Each row is where one point has got to under a steady rotation. How many ticks took it there?
The counts run from 0 to 886.
[ -9  -6  -6 -19  14  25  13   8  -4 -18  25   4  -1  -2  48 -16  -5   3
  -2  34   6  30  -1   3  19 -26 -17  12  -1   5   7  12   1 -13  11   9
   6  10 -14   4  14   9  -1  18   6 -41  -8   5   3  -6  15  14  -5  -4
  14  28   5 -35] : 360
[-18   8  12  -9  15  10   6 -10  13   2   1   4   4   5  39 -26 -13  -2
  -7  44  -1  23  30  10  36  -4   8  21   2  -7  -5  10   5 -24  12  -4
   1  18 -18 -18  11  11  20 -18  10 -35  -5  -6  -4 -16   2 -19   0 -12
   6  12  -2 -19] : 621
[-11 -14   1  -3   6  29 -14  -4 -26  -9  17 -10   8 -11  12  21 -23 -24
   3  15  15  -5  13   3   9 -12 -29   0   9  -8  -4   0   0   4  -8  11
  22  -9 -32 -20  17   0 -11 -21   8 -37  21  -9 -11  16 -20 -22  -7  15
 -25  26   5 -16] : 722
[-37 -15   8 -13 -22  25   5  -3  -9   2  14  -5   6  -2  31  -1  -6   4
  15  37 -18  17  11  -7  19 -12 -24  18  10  15 -21   6  -1 -27   5 -22
   8 -10 -11   0  15 -15   8   3  -2 -15   7   3   9  -5 -29  33   6  -2
   1  22  27  -1] : 515
[-26 -10   1 -16  -5   4   3 -14  -1  -7  11  -6  -4   3  39   2   7  -8
  -7  31   7  27  45   3  22  -3  -1  11 -12 -33   3  -3  -9 -14   7 -28
   2   8 -21  -2  10  13   8  -2  -3 -28   5  -5  24  -5  17  19   3 -27
   3   9  28 -23] : 31
[ -2 -13 -14   7   8  15   2 -15  -2  -9  21 -20  12   1  35   5 -38 -12
   4  -1  -4  -1   7  -4   6  -2 -24   9  -7  13 -21   0  13  12 -20   3
  16 -29  -8 -27  19  -2 -22  -8  19 -38   8   5 -15 -12 -27   2   3  -3
 -27  28   7   3] : 324
[  3  -6  -7   5  14   0 -14 -11 -15 -27  23 -15  -5  -5  27  11  -6 -19
 -14  15  13  13  16   1  23 -11 -22 -11 -17 -30  14 -20   4  15  -3   6
   4  17 -20  -8  25  12  -3  -1  34 -33  21  10   4  -5   7  -8 -17  -8
 -25  36   7 -16] : 56
[-13 -29  19   2   6  18 -10 -17   7 -26  18 -14   0   3   6  11  -1 -22
  13  27   5  20  36  19  21  14  -7  10  -5 -22 -11 -16  -2   4   6   2
   4  -2 -31 -13  21  -1  -4 -36   4 -23  26 -11   5  12  -3 -25  -2 -13
   0   2   4 -26] : 712
[-16  16   4 -21   2  11  -5  -9  -9  -5  20  15  14  14  19 -15  -5  -1
 -21  34   4   9  24  24  41   0 -11   4  13 -11   9   4   2  -2  11  -3
  18  15 -13 -23  26  10  13 -19  12 -32  12   8 -20   4   4 -24   5  22
 -16  17  -4 -14] : 224
[  0  -1  -1  11  -8  22  18  -4 -11 -25  33   7  -7   4  31  10  17  -2
  -3  22 -26   4  -1  -8  17   0 -35  14  -2  19 -30 -19   6  -2  -3  -9
  23  -2   5   0  22 -11 -21   2  22 -24   6   7  27  -3 -29   5  -3  14
 -14  16   5 -19] : 506
[-18 -10  -4 -13 -26  13  22 -19  22   1  19 -15  16  21  32   7  -8 -18
   3   5   1  13  26   3   6  -8 -15   1   3  15 -30  18   2 -19 -20 -22
  31  -9 -14 -21  13  17 -21  -6   4 -25  -7  -4 -11 -18 -14   7  25  -8
 -18  14   4  -7] : 171
[  4   9  -8 -10  11  25  11   2  -3 -32  43   3   9   2  53 -29   4  -3
   3  10  -3   8   9  19  25   7 -14  12  -8  11  -2   3  -5  -1   5   0
  24  -7 -11  -8   8   3 -15   8  14 -35  -7  -5  15  -7  15  10   2   0
   6  13  15 -41] : 345
[-16  11 -11  -9 -15  15   5 -17  -2  -6  17   4  19  13  23  14 -15   3
  10  16 -18  11  24  -8  13   6 -12  13   3  14 -30   6   9 -13 -11 -16
  32 -22   6 -35   6  -2 -16 -12  12 -46  -1  -2  -7  -3 -22   3   8  24
  -2  29   8  -5] : 747
[ 10  -3   0  -5  -7  12   9 -10  -2 -29  25  -3   2  14  26   5  -8 -15
 -38  11  15  13  11  14  13   1 -25  -8 -12  -4   7 -15  11  15  12   1
  20   3   4   0  31  17   8  -9  40 -16  10  26 -12  -5 -16 -11  13  -5
 -32  14 -10 -28] : 810
[ -6 -17  -1  14   8  -1  -9 -19  -5 -10   1 -21   4  -5  15  30 -29 -13
   0  21   7  14  25 -10  18 -14 -14  16  -7 -24  -4 -21  17   7 -11   1
  -2   1 -22 -11  21   2  -3 -10  22 -35  18   1   3 -18 -27 -10 -14 -16
 -21  41   7   5] : 52
[-15  -1   6 -18 -25  23  14   4 -11 -15   8 -18  20  22  25   6   0 -39
   5  13  15  -8  31  -1   1  -5 -24   1   1   7 -12 -11   5  -8  -2 -12
  22  13 -33  -1   4  11 -14  12   1   1  20 -12  22  -2 -32  19  10  -5
 -20  20  25 -13] : 422
[ -3  -2  -1 -20   8  33  10   9  -8  -6  14   1  21   3  33 -13 -29   7
  11  31 -11  14  24  -1  23   3 -17  28   7  28  -6   3   8 -16  16 -16
  18 -17 -13   9   2  -5   9   7   3 -23   2  -9  -5   1 -32  14   1  -4
  17  29  10 -29] : 104
[-11  13   1 -15 -12  31  15   3 -34   9  11   8  16  10  43 -12  -9  -5
 -20  20 -13 -17  18   1  19   8 -24  17  13  13  -9  -3   0  -2  11 -25
  27 -16  -2  -1  15  -2   6  -3   2 -21  12  -5   9   7 -35  21   6  12
 -23  12  14  -9] : 255
[-24   3  -5 -27 -14  21   9  -5 -18 -12  34   7  -4  -1  39  -6  17  11
  -7  32 -17  22  13  -3  23 -10 -36   1   2  19  -8  11  -6 -26   8 -24
  24   8  -9   3  18   1  -2  13   8 -18  -6  13  -1   4  -5  18  11  13
  -4  13  19 -26] : 511
[-18 -12 -11   1   8   9  15   0  19  10  10  -1   1  17  50 -12 -22  -9
  -1  35   0  30  20 -11  26 -23   2  26  -1  -1  -5  12  11 -17   3  -8
  -4   1 -19 -11   5   1   4   7   2 -44   1   1   8 -25  17   7   2 -16
   9  23  10  -6] : 608
[-24 -17  -8 -11  -5  22  -3  -1 -13 -33   9 -16  10  13  33  13 -40 -28
  -4   3  30  -8  14  10   1  -2 -24   5  -4   5  -2  -7  13  12  -5   1
  10 -14 -17 -19   6   0 -17  -1  14 -20  15  10   0  -3 -32   9  12   3
 -24  18  27  -6] : 572
[  2   6  -3  23  20  24   9  11   0  -7  15   5  12   1  37 -10  -6 -17
  -6  33  14   3  16   3  20 -25   3  19   5  -4  13 -25  -1 -10   6   9
   4  11 -21 -10   3 -19  -5   6  10 -31   6 -17  31 -16 -15 -10 -21   1
  -8  41   5 -15] : 614
[-28 -27  23   5 -19  20  -5 -12   2 -23  16 -14  -2 -20  18  13  -2 -18
  -5  23  15  17  15   7   2 -22 -16   8  -8 -14  -1 -22  -7 -12   9  14
   1   2 -33 -10  31 -12  12 -23  13  -4  18   6  12  -8 -30  -6   6 -20
 -24  11  19  -9] : 546
[ -6  10  -4 -17   4  24  11  -1  -1 -18  35   4  14  -3  52 -33  -5   2
   4  13  -9  12  13  14  30   3 -11  20  -1  18  -9  22  -3 -15   3  -1
  26  -7 -20 -12   9   8  -4  -1   5 -35 -13 -10   2 -14  11   9  10  -1
   8   9  16 -36] : 347
[-17  -9 -16 -19  -5  13   1 -15  -6 -17  13 -14  17  15  26  14 -37  -8
 -18   2  26   9  30   8  -3  -5 -19   3   0   9   5   0   7   0  -6  -9
  23 -23 -12 -31  12   5 -10  -4  14 -26   3  18 -28  -4 -28  -1  19   4
 -25  24  14  -5] : 569
[ 10  11 -11 -12  14   5  -7 -12 -16 -27  28  -6  12  11  35 -13 -21  -7
 -10   9  -4   7  17  14  34  21 -25  -7 -15  -8   0  -3  11  23   3  -5
  18  -1   0 -11  19  18   3  -2  34 -36  15  14 -19   0   6   0  -2   2
 -15  24   0 -22] : 72
[ -8   7 -26  -3 -13  16   7  -5   4  -2  27  -8  30  20  40  -8 -19 -15
  -6   0  13   5  36   2   1  -5  -4   8  -1  14   6  -4  -4  -6  -5  -9
  31 -25 -17 -40   1 -14 -13   4   7 -26   5   1   0 -12 -13  13  15   8
 -21  28  22   0] : 583
[-15 -15  18   5 -13  27  -5  -5  -9 -26  13 -11  12 -13  28   5 -27 -28
 -15   4  24  -9  10  29   6   4 -13   7  -3 -13   0 -19  -2  13   9   9
  12 -18 -14 -14  27  -2   5 -33  16 -17  18   0   6  -2 -35  -3   5 -13
 -29   5  14 -15] : 559
[ -4 -28   6  -1   1  10  15 -21  11 -30  20   0 -17  -5  20  24   8  14
 -27  33   3  43  18   8  13 -12 -15  15  -6 -11  -1 -23  -1  -6  15 -12
   6  -3   2   7  34   1   1 -11  17 -24  -5  18   6  -5 -17  -3   2 -16
  -4  17  -4 -32] : 536
[-12 -14  -5 -16   6  12   7  -2  15 -25  25   4   7  19  28   0  -8  -5
  -5  25  13  17  23  33  44   0 -11  17  15 -18   3   5  -3  -5   2 -24
  16  13 -15  11  10  16 -12   0  -2 -31  -8  -9  11 -15  18  -1   1  -8
  11  14   3 -36] : 195
[-21 -22  32 -10   0  25   6 -16   9 -32   3 -12 -12   1  21   5  -1 -23
  -2  34  12  25  18  14   3   0 -12  -9 -14  -2 -20 -12   3 -13  12   4
   2  12 -11  -9  18  10   7 -27  25 -15  11   2  -6  11 -26 -23   7 -17
  -5   1  -7 -34] : 138
[ -6  14   1  -3   5  13  -4 -10  -3 -15  30  16   8  16  20 -10   9  -5
 -24  31   4  11  21  24  38  -4  -7   2   8 -17  12 -12   0   5  14   4
  17  21  -8 -23  30   6   4 -18  22 -31  13  10  -7   2  12 -26  -2  22
 -17  20 -12 -18] : 222
[ -3   3   6  13  -1   1 -12 -20   4 -18  14 -21  23   5  15   0 -22 -18
  14  15  -7   5  31   3  25  14  -6   7 -14  -9 -11 -25  13  11  -4   7
   7  -7 -17 -35  20  -8   3 -17  29 -23  29   1  -3 -15 -28  -6  -6  -4
 -19  33  13  12] : 66
[-25  -8  -6 -17   5   7  -5  -3   5 -13  25   4   3  17  17   0   0  -7
  -6  41  15  28  23  19  39 -23 -13   5  10 -18  19   1  -1  -8   5  -5
   5  31 -31  -6  20   9  -1   3   4 -27   8   7  -5  -7  23 -14  -1  10
   1  28   6 -15] : 209
[-31 -25  13   0  30  22  -3  -6  -2 -25  -1 -11 -23   1  31  -2 -14 -20
   2  43  15   9  10  14  26  -8 -15   0  -1  -7 -11  -9   4  -9  -1   1
 -14  27 -22  -6  11  -3 -13 -13  13 -27  11  -6   7   0 -16 -33  -9  -7
  -5   7   4 -19] : 876
[-17  -4  -4  -5  13  13 -15 -10 -15 -31  22  -6  -6  18   8  13  -6 -17
   6  33  -1   8  18   6  30   5 -32 -12  -3   0 -11 -19  12   7  -6  -3
   9  22 -14 -16  12  -5 -16  -6  29 -24  24  10  -7   9 -16 -29  -8  28
 -13  26   3 -12] : 479
[-25 -19  15  -6 -21  13   2  -5   4   7  -2  -5   8  -8  24  13 -31  -5
  -6  37   5  28   5  -4  22 -29 -11  19   6 -14  -5   2  10 -18  11  -3
  -1   1 -10   6  27   5  32 -14  14 -26   8  10  -6 -21 -24  13   1 -20
  -5  34   5  -2] : 788
[-10 -26  -3  16  -1  26  14  12   8 -12  25  -8  -9  17  42  -6  -3 -34
  -1  18   2   5  13  -7  17 -13 -18  22  -7  17 -14  -7   7 -10  -1  -4
  10   9 -41   7   5 -12 -17   1   6 -13  11 -10  35 -13 -12 -11  10 -16
 -12  -3  19 -22] : 848
[ -5   2  -1 -22 -16  16   1  -6 -12  -8  21  -3  13  11  31  -7 -21 -17
 -33  10  15   7  13  11  14  -7 -27  -9  -4   7  10   9   6   1  10  -3
  27   2 -12  -5  27  21  18  -9  27 -11   6  21 -32  -5 -17  -3  26  -4
 -36  11   2 -18] : 813
[-23 -13   2  -8  -7   2   5 -18   6  10   4  -7   3   1  40   3  -8  -4
  -6  29   1  28  43   0  22  -6   3  18  -7 -33  -2   2  -6 -12   5 -30
   4  -8 -18  -6  12  11  13 -10  -6 -36   6  -8  14 -12  10  23  -2 -32
   1  15  20 -10] : 33
[ -9   5  -3  -4 -10  11  21 -14  -2 -13  20   9  -2  37  40  -7  15  -5
 -18  30 -20  17  25   2  19  17 -14  -1 -10   2 -15 -26  11  14  16 -22
   7  -2  19 -18  22  -5  -3   0  23 -26  25  23  12   8  -3  17   8  11
 -10  10   0  -8] : 249
